0: [106 145 128 128  96 141 194 158 177 107  97 119  67 139  80 148 127  81
 177]
1: [113 136 127 106  97 131 177 103 145 149 158 160 143 129 160 156 127 185
 151]
2: [ 93 154  80 119 107 122  72 100 118 126 128 184 115  98 139 132 157 128
 110]
3: [106 130 127 133 101 156 179 121 178 150 128 116 166 130 156  97 127 151
  82]
4: [111 128 127 102  95 145 143 128 123 137 141 126 187  94 117 132 167 150
 127]
5: [ 90 108 127  95 206 151 133  70 141 138 109  85 157 180 153 149  29  70
 153]
6: [117 138 108 163 151 154 129 128  89 147 163 107 129 129 158 147 163 128
 103]
7: [134  83 122 107 107  64 152 111  82 100 128 164  78 129 126  69 127 128
  42]
8: [122 128 128 128 186 106 182 149 129 116 120 174  63 171 107 129 179  96
  81]
9: [126 128 127  99 114 143 159 137 129  97 144 121  89 135 102 134 171  94
 136]
10: [105 164  91 118 127 127  93  75 140 129 157 129 129  80 177 182 168 167
 147]
11: [118 153  88 131 173 116 103 147  58 129 128 113 129  90 126 104 145 124
 164]
12: [104 128 107 114  95 127 162 134 129 117 156  99 117 174 159 141 118 121
 124]
13: [128 141 115 128 127 142 119 140 208 123 125 136 129 142  83 135 173  84
 159]
14: [128 161 107  90  89 141 191 103 143 113 162  98 153 144 126 129 131 116
 147]
15: [136 171  88 128 144 133 112 123 112 138 138 127 176  86 155 166 170 118
 157]
16: [129  37 128 203 127  59 181 126 171 160  59 154  59 129  68  73 150 150
 155]
17: [128  79 133  82 191 140 134 114 121 168 128 180  66 189 154 162  57 165
  62]
18: [128 138 135 128 127 150 144 118 129 153 154 129 192 129 142 129 179 129
 141]
19: [148 135  91 128 114 138  64  89 206 138 152 134 160 104 153 165 153 141
 167]
20: [144 143  65 147 105 129 168 201 165 105  74 180 129 141  69 153 165  83
 124]
21: [201 135 152 179 127 159 123 128 194 107 164 188 135  94 156 102  74 155
 127]
22: [156 146 136 108 118 114 171 109 130 111 128 144 172 171 160 104  46 153
 137]
23: [169 154 144 128  99 127 188 128 198  95 110  72 130 121 117 145 134 141
 138]
24: [128  74 174 128 190 125 129 135 129 121 128 157 129 106 126 141 111 170
 145]
25: [156 109 111 147 121  74 142 207 149 129  59  90 186  68 126 131 169 157
 154]
26: [119 128  74 133 127 143 107 119 148 127 134 103  94 126 146 178 185 101
 124]
27: [128 157 127 105 127 115 191 123 185 105 123 112  82 129  84 129 145 105
 151]
28: [104 139  94 115  93 127 131 143 173 129 132  95  83 127  90 164 157  88
 127]
29: [130  94 137  84 105  94 120  83 170  90 128 106 104 183 111 123  84 128
 127]
30: [114 128 100 110 140 141  87 207 130 142  60 196 169 129 126 129  99  82
 122]
31: [ 96 128 127 164 157 127 129  96  95 118 138 105 129 129 126 123 151 147
  64]
32: [128 158 109 132 115 144 129  90 133 114 140  94 152 150 122 161 137 116
 157]
33: [123 136 127 150 175 122 133 134  87 129 115  95 169 106 126 129 157 131
 156]
34: [227 128 196 205  64 152 158  95  82 129  53 203  73  70 125  71 157  70
 143]
35: [135  90 141 113 150  46  66  99 103  87 135 109  79 180  67 105 127 112
 115]
36: [128 146 133 194 139 135 102 172 129 160 150 110 129 118 161  44 107  71
 118]
37: [106 128 123  82 110 138 117 135 151  97  69  96  95 111  77 150 127  82
  84]
38: [113 128 128  74 127 122 129 101 143 129 137 134 129  84 172 167 189 120
 139]
39: [128 128 127 102 176 147 129  98  78 127 151 138 143 135 126 134 127 127
 152]
40: [142  93 127 109 102  64 118  96 129 129 145  81 112 188 104  75  97 122
 127]
41: [123 153  95 128 101 145 129 103 108 147 135  98 165 142 159 157 127 137
 127]
42: [128  76 134 141 127 151 196 194 112 114  61 110 166 135 114 129 127 128
  61]
43: [139 120 127 109 130 167  83 151  68 109 128 184 163 129 148  91  70 170
 141]
44: [128 148 101 118 112 143 112 223 186 116  90 192 129 148  68 171 143  80
 114]
45: [161 129 127 148 122 156 140 220  75 114  85 138  79 114 142  76  76 128
 126]
46: [113 145  86 142 120 150 110  87 108 156 128 129 122 104 175 129 149 154
 143]
47: [128 128 108 176 193 127 122 159 161 169 139 103 112  94  94  70 148 128
 127]
48: [128 153 125 134 106 122 156  94 101 123 160  81 131 160 157 174 148 130
  88]
49: [114 158 127 128 127 141 172 101 103 131 166 164 160 105 126 165 141 165
 127]
50: [117 121 110 128 127 133 129 104 153 160 143 142 174 107 135 167 163 128
 129]
51: [216 138 156 197 152 127 129 182 132  85  63  98  54  69 141 122  88 183
 138]
52: [128 128  99 100 103 114 129 108 129 129 165 121 153 100 134 151 153 128
 160]
53: [128 128 127 229 147 116 158 171  91 115 128 147  74 164  96 126 170  77
  86]
54: [114 128 113 124 101 127 147 139 191 109 101  99  57 120  79 161 180  84
 147]
55: [128 137 127 222 177 127  99 128  75 162 128 162 129 167 130  68 112  95
  57]
56: [150 142 131 190 127 168  80 160  52 134 128  78 144 146 177  98 146 108
  94]
57: [128 145 161 173 129 127 129 102 105 149 128 129 179 161 166 129 160 140
  59]
58: [125 151 127 110  89 120 125 128 114 170 107 198 110 101 147 117 158 182
 116]
59: [139  94 122  98 104  43  83 111  83  93 165 102 135 178 118 129  94 114
 127]
60: [139 125 120 155 102 151 146 226 129  95 128 192 119 129  46 171 170  89
 127]
61: [147 173 122 158 127 106 180 122 105 166 154 132 158  93 157  49  77 169
 119]
62: [128 120 139  98 194 176 171 128 129 152 149 149 156 138 126 167  57 142
 167]
63: [128 160 135 110 105 128  95 128 163 127 128  93  77 129  54 153 127  79
 100]
64: [111 103 188 128 193 158 184  99 160 136  73 129 154 129 141 129  83  83
 172]
65: [115 128  89 128 130 110  87 112  93 167 159 129 161 109 161 103 148 142
 150]
66: [128 154 119 109 164 127 155 105 106 141 146 129 162  88 153 129 171 128
 157]
67: [122 169 127 173 124 146 159 103  95 155 147 129 129 146 165  82 127 172
 127]
68: [106 127 121  82 126 127  95 149 129 102  62  70 109 121 103 129 116  84
 126]
69: [101 146 107 155 151 117  96 128  91 159 128 129 154 123 153  95 144 164
  98]
70: [165 128 160 192 109 128 129 157 127  92 128 129 187 129 100  40 138 128
  57]

[106 150 100 128 116 124  99 123 137 158 166 113 129  92 129 148 177 128
 157] >> 52 50 15
[110 133 127 195  90  77 144 184 141 125 172 152 129 185 107  75 127 128
  51] >> 70 53 55
[ 86 128 144 128  93  92 135  83 146 166  61 194 101  88 163  85 120 163
  37] >> 58 7 2
[128 120 218 116 199 127 112 109  98 129  58 119 129 129 126 124  90  78
  60] >> 64 68 31
[107 128 103 120 101 172 180 193 129 115  30 164 111 134 126 192 178  63
  78] >> 20 44 42
[153 128  89 128 109 127 129 136 177 102 174 104 129 129 139 158 164  76
 114] >> 26 28 9
[127 164 134 128 135 195 178  92 165 133 134  85 148  93 134 164 146 128
 138] >> 32 14 18
[128 158 127 105 115 112 103 101 129 129 173 117 167 129 143 197 170 139
 155] >> 52 32 50
[113 163 110 136 122 115 129 110 125 157 147 181  94  75 126 129 144 171
 129] >> 58 2 46
[128 106 179 184 103 137 129 201  63 138  67 129 163  83 144  71  70 142
 159] >> 45 43 36
[ 95 153 197 207 141  50  74 192 129  86 128 188  86 165 126 114 163 106
 135] >> 53 8 35
[105 128 127 115 124 127 146 128  97 124 151 170 129  66 148 149 126 162
 118] >> 49 4 1
[102 128 127 112 130 121 171 128  80 129 156 134 169  84 126 129 144 103
 156] >> 66 52 4
[126 128  77  91 124  89 104 115 179  81 128  84  73 184 120 145 127 114
 127] >> 29 28 12
[170 166 127 230 196 127  74 207  81 149 148 124 121 199 171  53 102 104
  58] >> 55 36 56
[130 128 191 105 127 143 185 156 129 141 161 157 129 186 127  59 132 118
  68] >> 3 8 12
[139 123 188 183 101 110 129 189 110 118 118 129  97  82 179  72  86 159
 154] >> 45 51 36
[128 163 136 103 111 127 193  76 106 119 125 139 160 113 128 149 127 128
 111] >> 49 14 66
[112 128  88 127 128 165 113 128 164 124 128 179 146 129  38 187 138 128
 141] >> 13 50 44
[125  80  74 115 163 172 104 128 108 141 102 189 129 133  31 144  97  72
 127] >> 30 39 44
[116 155 127 128 127  92 172  96 124 176 128 163 153  83 126  59  96 197
  65] >> 61 69 3
[128 128 204 166 175  77  97 200  94 140  79  76 158 129 125  79  92 191
 145] >> 33 24 69
[121 150 127 123 101 143 137 137 169 152 133 129 129 132 107 166 127  74
 196] >> 13 32 28
[110 128 114 128  94 156 172 128 119 120 161 116 129 162 139 137 107 140
 156] >> 12 14 32
[112 119 127 107 128  91  96 111 111  88 169  82 129 147 112 122 127 128
 110] >> 59 40 12
[ 98 134 110 102 173 124 129 183  83 129  95 181  91 117 141 181  70 201
 127] >> 24 43 17
[133 150 116 185 205 163 195 133 138 164 156  91 129 156 126 131 127  94
 130] >> 6 47 33
[103 139  90 139 111 156 174 103 129 122 136  96 140 166 126 129 147 137
 178] >> 32 14 12
[116 163 134 148 127 123  90 128 107 148 108  96 153 176 152 139 193 137
  48] >> 57 31 69
[ 89 135 137  73 173 159  79  97  88 129 128 129 163 102 154 158 127 128
 127] >> 39 66 38
[128 155 127 115 127 144  68 107 196 131 162 129 144 118 136 149 147 128
 170] >> 19 52 50
[120 132 144 128  74 147 159 115 129 148  61 173 112 125 157  65 137 165
 127] >> 58 67 3
[176 120 148 170 127 118 105 170 176 106  94 151  84  68 162 150 103 128
 127] >> 51 21 24
[ 98 128 110  86 127 111  54 128  87 129 153 129 129 129 179 130 181 179
 127] >> 65 69 46
[124 159 127 126 153 155  84 128  85 140 120 129 156 129 158 129 127 163
  54] >> 69 31 57
[144 128 127 128 108  54  88 196 129  92 146 129 150 205  80 169 155  90
  77] >> 59 44 35
[149  89 176  89 129  71 140 119 129 129 150  80 129 149 109  69  73 128
 127] >> 40 29 59
[112 142 101 102 109 133 145 128 150 129 128  71  90 129 117 176 166 128
 117] >> 28 26 9
[125 136 109 121 112 135 129 129 102 113 128 211 102 129 141 114  64 184
 153] >> 43 58 1
[ 95 128 127  99 102 127  70 128 145 135 151  65 150 104 146 157 166 128
 134] >> 52 38 4
[128 138 157 106 127 140 129 102 153 129 131 139 157 104 126 148 131 124
 133] >> 50 4 52
[128 152 110 144 140 136  85 139 119 147 149  69 150  98 124 129 133 128
 135] >> 33 6 65
[111 116 155 148 105 121 183 117 126 167 128 129 129 129 146  46  72 179
 127] >> 61 67 3
[124  97 127 196 132  69 152 128  78 141 128  90 176  55 104  60 127 171
 153] >> 33 61 69
[144 128 115 128 135 156 156  89 119 120 147 114 179 129 127 162 121 127
 187] >> 32 52 39
[171 104 181 137  96 147 100 140  97 103 167 192 129 110 144  76  75 166
 150] >> 43 21 24
[153 115 106 113 127 127 179 129  87 101  88 129 129 166 148 186  77 175
 127] >> 22 12 41
[111 102  73 115 142 159 170 101 198 135 149 106  89 129 155 163 127 115
 109] >> 26 12 28
[120 149 102 128 133  63 129 102 130 164 137 191 104  78 151  84 127 187
 127] >> 58 69 2
[128 102 208 128 127  85 119  99 111 123 128  93 129 129 125  73  82 128
 156] >> 40 29 24
[129 105 130 126 177 156 120  84 102 158 158 137 129 159 154 129 102 143
  90] >> 39 6 31
[108 128 127 127 127 173 103 128 151  92  58 129 131 116  49 168 125  85
  86] >> 37 68 63
[128 144 155 188 130 116  88 150 176  94 134 191 159 104 150 126  54 167
 146] >> 21 24 43
[141 125  89 123 100 146 129 128 129 121 156  90 107 121 140 160 168 128
 127] >> 26 52 32
[131  94 118 114 127 127 129 121  72  64 143 150  94 129  76 102  66  69
  30] >> 7 37 31
[134 168 108 105 114 110 107  72 161 158 128 172 167  98 138 156 175 128
 158] >> 50 52 19
[128 158 163 128  93 125 129 128 129 152  95  94  83 139  84 127 127 103
 105] >> 63 37 28
[141  84 172 111 137 127 127 111 129 129 141  77 129 191  91  43  72  81
 145] >> 40 29 35
[128 137 127  82 121 106  80 196 178 129 144 175 109 143  64 171 162  75
 146] >> 44 13 28
[135 159 108 146 166  84  86 128  85 200 168 130 171  97 145  82 127 114
 152] >> 65 69 11
[131 138 125 128 127  74 167 101 152 170 116 183 115  92 137 129  92 181
  60] >> 58 1 3
[135 117 139 126 104 127  89 128 139  81 140 105 125 164 126  91  55 128
 130] >> 29 40 22
[140  91  99 128 127  97  90 173 129 106 147 129  87 146 126 169 164  84
 127] >> 26 9 28
[139 175 179 196  80 122 151 217  99 134 107 129 126  80 126  92  71 149
 144] >> 45 61 36
[105 149 121 117 107 160 134  98 110 129 157 129 169 163 150 178 127 162
 127] >> 41 49 32
[119 136 127 103 101 161 166 202 129  92  54 131  83 123  65 169 127  99
  92] >> 37 20 0
[131 104 172 109 124  47 149  84 129  92 128 129 129 170 111 129 127 103
 141] >> 29 40 59
[105 123  89 128 154 177 196  88  82 129 166 129 171 142 126 129 136 111
 162] >> 39 66 49
[135 128 168  98  98  88 123 128 129 123 118 129  96 152 121 112  75 101
 168] >> 29 40 12
[128  59 190 209 127 148 129 203 129 143 128 104 132 129 138  98 176 186
 144] >> 24 33 47
[ 91 162 127 103 112 128 154 121 125 146  70 186 118  93 146 138 170 183
  80] >> 58 2 49
[128 128 127 104 151 123  94 190 159 128 131 142 107 129 126 156 142  82
 174] >> 13 9 28
[124  74 164 128 133  58 142 108 129 120 147  64 100 202  98  64 101 105
 149] >> 40 29 35
[153 128 123  97 124 127  80 106 129 112 128 129 114 129 110 129  71 104
 150] >> 29 39 32
[102 144 121  91 134 111 183 128 122 162 121 144 169  78 133 157 167 128
 167] >> 66 4 50
[128 128 178 111 153  61 182  75  88 113 126  99 154 168 113  65 109 120
 128] >> 40 22 39
[148  57 113 128 127 131 178 211 178 162 151 129 129 185 165 134 127  82
 127] >> 12 9 3
[123 128 138 105 127 137 147 128 172 119  63 105 129 129  59 153 127  73
  91] >> 37 63 68
[155  34 159 220 201 135 194 200 129 170 126  88 129 101 142  49 158 128
 131] >> 47 36 33
[134 131 131 114  99  82 101  94 139 102 152 104  97 129  92 135  74 100
 137] >> 29 40 59
